In the data rows, 128 means zero.
Some points, each followed by its number:
[ 96 178 107 133 199 110  57 124 112 133 170 153  81 141 192  99  63 114
 140 202 106  89 135 166  96 126  76] 0
[172 107 135 197 132  60 103 136 194  70 117 119 188 114 150 161 158 167
  64  99  90 113 123 186 141 131 150] 1
[117 127 130 171 109  55 127 179 189 123  95 160 198 114 143 152  49 106
 113 146 177 133 149 167  80  89 108] 2
[121 158 144 171 151  60 106 112 183 120  42 119 137 161  82 144 159 176
  84 105 125 207 123 126 205 110  41] 3
[153  98  61 119 182 124  62 163 158 145 173  83 129  99 146 118 101 182
 172  55 134 160 157 109  85 149 188] 4
[ 88  75 124 161 132 138 161  93  78 128 210 191 128  80 131 127  98 120
 185  85 134 118 169 105  91 109 185] 5
[ 63 165 140 115 158 198  90 100  93  98 109 141 184 135  65 117 170  98
 104 119 192 199 143 134 145 190 115] 6
[194 109  35  99  91 139 198 158  79 103 148 121  84 115 169 156  61  94
 132 163  80 168 176 169  99  94 105] 7
[189 115  70  86 127 146 161 144  84 101 117 208 103  83 111 163 117  72
 120 204  75  74  91 157 118  67  57] 8
[107 113 192 105 112 104 200 162 113 149 115  59 129  89 167 187 104 164
 188  47 126 120  89  94 181 162  57] 9
[153 206 121  89 157 184  76  72  94 134 189 128  82  50 124  62  86 196
 147 155 137 101 146 162  52 124 101] 10
[130 136 143 157  87  65 110 201 185  80 109 154 201 109 141 137  50 119
 124 151 185 128 149 152  70 105 114] 11
[203 105  66 122 191 133  48 131 103 193 108  70 106 119 185 163 106 165
 201  98 111 117  82 107 114 105 113] 12
[198 118  50  89 127 124 130 173 109  86 129 198 145 107 109 163 144  71
 143 187 159  95  84 156 130  68  95] 13
[ 78 110 148 154  81 118 212 102  91 107 157 181  55 132 174 125  74 156
 155 127 169 201  76  93 111 152 182] 14
[131 167 180 131  96 170 148  71 124 190 103 121 159 133  78 125 196 153
 107 172 160 131 167 142 147 136  74] 15
[105 176 183  97 114 103 137 200  76  80 119 192 182 118  80 139 148  72
 129 107 152 160  60 130 217 166  89] 16
[118 203 131  62 154 177 150 107  64 118 154 185  59  61  90 139 158 102
 138 173 125  78  95  86 222 103 103] 17
[114 187 174 135 131  52 110 120 150 175 119  69 102 135 176  65 132 157
 176 101  38 129 175 170 113 154  91] 18
[ 76  93  83 112 203 113  79 155 140 150 220 103  97 125 148 190 140  63
 124 188 182 106 181 119  89 147 182] 19
[185  98 119 130 160 174  92 139 166 169  71 152 183 151  64  93 134 154
 167 165  95  74 118 167 117 111 119] 20
[131 141 176  87 133 138 165  94 132 159 163  50 121 121 131 155 150  42
  96  84 107 139 162 173  71  96 128] 21
[170 101  50 118 173 180  81 130 114 113 172  80  94  90 166 221 116 119
 155 106  64 126 168 179 170  88 114] 22
[ 70  97 100 137 196  87  72 123 158 182  99 150 151 126 132 169 173  90
  93 113 171  71 119 131 185 146  74] 23
[143 186  53 127 109 177  99  94  71 141 210 118 154 105 106 112 204 137
  99 164 181 105 183 150  93 152 131] 24
[145 165 138 110  75 108 121 207 118  45 107 172 194  96 145 130  63 123
 171 194 137  95 148 128  66 142 134] 25
[ 73 130 177 102  91  99 207 125 132 144 156  81  74  78 197 105 101 149
 219 136  89  92  78 104 173 200 100] 26
[137  57 118 122 115 124 157 146  55 141 138 147 200 134 123 117  87 105
 186  62  66  80 172 116  92 124 187] 27
[ 78 128  94 113 198 103  90 149 171 171 177  68 120 143 167 179  83  55
 101 186 173  96 184 113  89 140 182] 28
[177 104 129 179 156  65 100 146 206 108  97 107 138 190 153  52  82 135
 175  87 125 175 171  20  94 105 134] 29
[178 125  70  95 115 197 107  84 127 219 136  80 126 177 159 104 110  87
 119 126 169 157 112 150 119  86 129] 30
[ 67  75  97 129 178 154  70 108 121 201  80 135 131 130 124 136 177 153
  89 127 178 101  75 125 165 177 141] 31
[ 69 119 182  91  51 102 179 160 143 136  71 111 112 240 164  58 174 159
 122 137 150 101 107 119 187 212  98] 32
[117 170  67 124 176 180 106  87 111 108 144 191  80 135 150 162  72 106
  98 197 130 128 125 159 106  99  47] 33
[153 133  54 147 147 179 103 112  80 136 215 138 137 108 116 128 203 124
 104 173 175 104 177 147  91 161 149] 34
[ 90 102 130 182  66 144 126 142 180 125 118 149 166  87 135 150 162 156
  87  94  79 108 133 171 193 171 108] 35
[112 138 179 115 120 128 208 154  93 152 105  69 135 119 186 201 120 167
 152  40 144 138  91  90 179 124  57] 36
[171 169 128  90 138 171 147 100 143 165  75  74 112 155 155 150  96  54
 132 108 128 179 173  66  65 107 133] 37
[ 51 134  84  96 145 191 141 102  75  97  96 123 155 183 104 115 163 110
  84 135 164 148 176 169 128 181 172] 38
[119 196 168  89 104 178 132  64 115 196 105 125 162 116  77 110 209 138
 108 169 170 124 176 157 134 128  80] 39
[171 107 139 192 111  57 103 146 200 100 105 121 142 194  92  50  84 121
 168  86 127 190 117  10 127 120 136] 40
[ 95 168 183 129 113  90 137 201 107  68 137 166 165 181  91 131 152  77
 108  93 143 176  67 141 186 194 121] 41
[169 167  76 106 168 147  57 150 126 130 198  85 106  73 133  96  88 182
 185  82 126 130 157 131  71 153 155] 42
[156  90 138 206 117  57 100 105 175 100 113 115 194  90  91 100 132 158
 157 118  53 103 116 123 139 162 160] 43
[ 96 116 145 167  91 151 168 165 172 117 129 167 151  96 151 209 139  78
  87 121 101 121 165 213 141  78 117] 44
[147 180  52 108 121 195  92  92  97 105 173 104  46 131 161 167 167 123
 149 145  58 121 124 142 214 116 114] 45
[199 100  85 111 169 192  88 113 144 142  58 142 154 166 132  69 112  79
 121 160 165 116  64  62 112 100 119] 46
[ 82 110 188  92  82 120 178  79  97 112 192 131  64 106 101 113 169 146
  37  78 107 107 118 190 177  93 111] 47
[173 119 141 180  72  76 105 157 194  90 121 129 152 178  47  96  85 121
 176 106 133 187  62  46 126 136 140] 48
[ 88  96 112 173 151 135 141  71 102 127 228 151  54  90 132 143 114 132
 183 102 135 162 168  92  97 117 186] 49
[ 67 106 160 199  68 157 122 114 108 189 131 106 151 165  81 104 121 202
  65  97  79 128 161  97 133 212  96] 50
[164 140  73 104 137 164 149 102  79 102 126 211  82  93 112 171 101  69
 108 199  75 115  85 159 118  73  47] 51
[167  86 129 139 187 112  85 152 184 134 126  90 133 146 178 178  58 140
 168  71  96 124 209 106  49 117 114] 52
[ 77 127 157 108  78 121 187 179  73  96 138 188  61 110  86  94 158 200
 120  91 109 120  77 106 174 226 127] 53
[135 186 166  74 102  85 106 159 161  57 129 109 142 159  92 143 185  63
  90  92 162 199  88 143 148  46 130] 54
[173 156  87  82 122 189 124  80 139 212 177 113 127 158 163 116 107  72
 115 117 170 155 118 148 143  78 135] 55
[116 114 150 195  69 111 124 121 126 161 124  69 149 205 165 181 181 146
 138 121 139 152  94 106 133 154 185] 56
[ 85 127 178 130  55 129 166 144 148 153  67  95 112 239 189 102 162 137
 125 138 147 122  91 112 169 205 145] 57
[ 56 137 149 173  72 122 143 172  59 130 141 170 151  84  72 121 135 158
 195  72  53  77 134 177 136 175 158] 58
[177 193 109  37 116 129 165 206 161  95 132 119  69 125 142 180 124  75
 139 173  45 109  75 191 117  86 118] 59
[ 59  93  93 122 188 121  68 127 141 188 106 155 140 123 127 148 183 119
  84 117 174  84 104 117 182 170 100] 60
[137  86  61 130 189 154  89 130  89 123 224 141 119 111 119 150 198 101
 112 166 189 111 183 138  79 162 176] 61
[102 169 175 117  84  75 109 141 176  59  96  91 153 159  89 143 193 102
  68 115 158 207 105 141 171  37 117] 62
[ 92  97 171 181  72 163 147 109 127 183 121 105 144 158  77 110 127 188
  70 147  99 132 170 114 146 200  76] 63
[144 206 103  66 155 101 126 177 168  85  66 111 115 151 169  99 143 176
  57  89  83  93 179 172 108 173 138] 64
[175  50 137 125 125 151 174  49 138 127 164 114 103 120 180  69  77 101
 150 185 129 170 154  34 114 123 134] 65
[181 112 138 189 165  81  96 134 196  77  83 115 200  71 144 123 150 201
 101  67  92 100 115 173 129 126 138] 66
[ 75 160 155 120 170 176  66 135 105 114 123 149 182  88  69 102 166  94
 109 123 198 189  85 138 151 179  96] 67
[153 117 132 170 159  63 119 178 164  36  98  90  95 182 115  25 108 104
 112 150 207 137 153  86 103 114 192] 68
[119  84 133 191  97  71 117 200  84  54 131 144 123 170  68  71  96 130
 151 179 173  79 153 105 118 140 188] 69
[191  69  87 112 188 104  53 135 135 187  81  84 111 133 184 158 105 167
 197  75 131 119  85 113 123 124 118] 70
[108 180 176  74 136 113 147 182  62 107 115 202 166  64  90 134 150  84
 133 130 153 134  74 117 226 127  83] 71
[138 177 122  74 127 184 140  85 147 186 188 158 123 157 160 134 117  68
 109 102 169 150 125 143 140  67 137] 72
[147  93 146 183  52 131 118 157 172  95 146 221 170 103 154 192  81  87
  81 109 134 142 164 182 118 139 170] 73
[102 111 186  92 103 119 172  77 110 118 193  95  78 116 103 117 175 111
  39 103 106 112 129 194 149  71 124] 74
[120 140 174  92 142 153 186 130  77 139 128 138 172 100  18 106 189 184
 102 133 125  98 131 175 128  37 114] 75
[183  50 106 100 109 151 194  51  99 104 158 114 102 110 181  98  59 112
 150 174 119 178 192  73  81 124 123] 76
[100 124 181  86 134 120 181 165  76 134 111 123 169 164   8 136 166 195
 134 132 130  88 118 162 175  45  94] 77
[113 119 135 202 171 108 117  88 115 138 207  42 101  97 128 164 134 154
 186 119 136 179 124  75 109 110 186] 78
[188  80 100 115 151 185  88 130 146 195  71 146 141 189 104  86 133 129
 142 181 139  73 131 155 115 114 109] 79
[ 84  47  92 116 170 166  87  99 117 202  67 109 116 125 111 126 161 178
 100 122 168 137  69 131 141 168 156] 80
Which point above is nearest to each new point by angle? Its number follows each.
[ 72 134 160 142  76 118 208  89 106 111 169 152  48 125 200  88  80 151
 176 141 163 155  45 120 133 174 165] 14
[202 131  85 101 148 190 108  90 148 146  50 132 129 166 161  91  97  73
 117 147 158 177  80  46 103  99 120] 46
[183 101  75  96 127 190  93  95 121 226  90  77 120 190 143  83 121 102
 132 147 174 129 113 147 113  94 114] 30
[108 131 180  73 110  87 183 196  93 118  89 119 155 209  41  95 133 194
 129 147 131  93 120 143 204 101  57] 77
[203 158  67  78 131 105 116 168 119  76 146 173 153 131 100 150 160  57
 144 149 170 159  77 160 132  61 112] 13
[175 100 138 198  93  70 109 144 187  85 138 139 186 133 157 186 163 116
  63 124 107 118 132 184 147 131 161] 1
[127  37  90 102 161 181 114  83 126 210  80  78 111 120 105 115 151 185
 110 113 157 164  77 111 129 143 166] 80
[ 96 106 182  69  94  98 180 186 118 123  77 109 134 233 107  55 152 188
 122 138 142  92 113 127 201 164  62] 32
[ 99 176 123 143 195  78  73 118 133 148 177 127  85 137 181  67  88 118
 162 193  72 100 131 163 114 147  82] 0
[146 186  71  88 121 193 107  80  88  97 171 123  38 141 130 150 175 117
 154 155  62  99 115 117 208 128 109] 45
[ 89  96 134 197  61 111 107 125 183 125 117 144 178  82 125 126 149 170
 110  78  75 101 133 150 168 192 141] 35
[130  54  80 103 176  95  69 144 182 156 132  83 143 122 147 135 119 189
 133  57 130 197 137  87  90 124 187] 4
[159 168 190  57  92 117 153 184 178 116 143 126  61 119 133 173 158  85
 130 174  68  57  81 202 111  80 132] 59
[155  93 140 187  58 111 111 154 180  86 142 180 180 126 153 190 123  87
  65 119 125 136 154 184 136 133 164] 73
[ 92 164 171 153 133  88 129 188 144  57 135 131 151 199 112 127 159  74
  92  96 148 188  72 133 164 187 152] 41
[114 129 156 163 102 155 203 169 136 114 129 171 126  89 145 215  85  76
  99 122 108 135 183 206  79  88 116] 44
[184  92  89 105 136 186  91 111 134 207  62 109 111 188 122  74 128 117
 136 172 162  99 116 154 115  98 110] 79
[ 70 112 123 188  68 115 128 185  55 109 116 155 156 118  53 116 115 148
 198 156  58  83 155 150 131 170 182] 58
[116 119 142 208 137 100 124 101 111 152 178  45 158 126 134 179 154 158
 171 115 137 181 102  86 120 131 182] 78
[116  85 130 207  66  75 101 111 176 109 120 133 182  91 119 102 136 169
 136  90  59 114 130 137 158 184 166] 43
[100 136 207 149  89 119 110 156 189 118 136 156  65  75  98 166 172  94
 131 169 144  25 148 167 169  72 125] 44
[ 80 109 148 224 101 106 105  95 100 187 111 114 125 165 116  86 126 204
 152  48  75 146 147  74 122 193 144] 50
[ 99 154 105 125 201  95  90 135 179 174  97  60 127 162 175 147  52  84
  81 167 176 100 197 119  89 131 182] 28
[147 180 150 103 152 190 123  51  93 132 175 151 121  46 106  43 111 196
  99 153 137 100 141 168  63  90  99] 10
[157 117 137 137  53 122 128 175 176  88 141 170 151  85  46 138 127 129
 181 143 129 137  35 100 115 161 167] 48
[171 123 142 165  60  99 106 162 186  85 132 136 169 133  39 128 107 124
 183 127 136 164  34  77 107 147 166] 48
[170  64 100 106 191 140  77 155 156 129 150  74 132 120 166 215  67 132
 163  85  86 126 198 165  52 103 114] 52
[183 114 120 167 179 121  85 136 189 102  67 139 198  56  98  97 137 190
 150  77  78 108 107 176 130 122 139] 66
[134  83 148 174  65 141 159 182 151  98 146 226 135  99 159 178  52 110
  91 104 139 175 189 168 106 146 175] 73
[175 194 115  54 123  96 125 169 146  64 147 146 158 150 101 140 173  48
 133 105 164 193  79 149 143  58 132] 54
[173  76  71 104 187 158  74 151 134 130 166  82 115 100 155 222  84 129
 156  88  78 129 182 181 109  73 120] 22
[160 166  68  83 143 126 135 187 146  59  80 109 122 158 165 107 139 154
  57 126  92 105 167 173 107 172 169] 64
[105 186 155 145 164  49  88 111 139 156 160  83  98 130 187  56 121 132
 188 153  46 126 141 168 108 147  95] 18
[ 67 127 183 123  78 126 178 103  72 117 190 153  77  84  85 105 165 176
  73  49 104  94 114 195 176 146 119] 47
[124 210 144  73 144  75 116 156 175 128  58 110 105 141 179  95 139 191
  98  53  83  92 180 161 105 164 129] 64
[195 177  87 112 154 188  99  55 120 190 132  86  88 105 166 167  90 150
 199 145 139 141  63  76  99  95 121] 12
[ 95 116 150 112  66 113 177 189 110  85 136 206  77  79  78  95 157 189
 162 104 112 111  68 105 147 204 170] 53
[ 97 174 144  76 120 137 171  76 137 118 148 183 143 154 154 137 154  79
  77  98 164  95 117 123 183  60  96] 72
[104 167 140  72 132 162 161  83 144 147 173 180 136 152 153 143 139  65
 106  96 169 127 132 147 160  59 126] 72
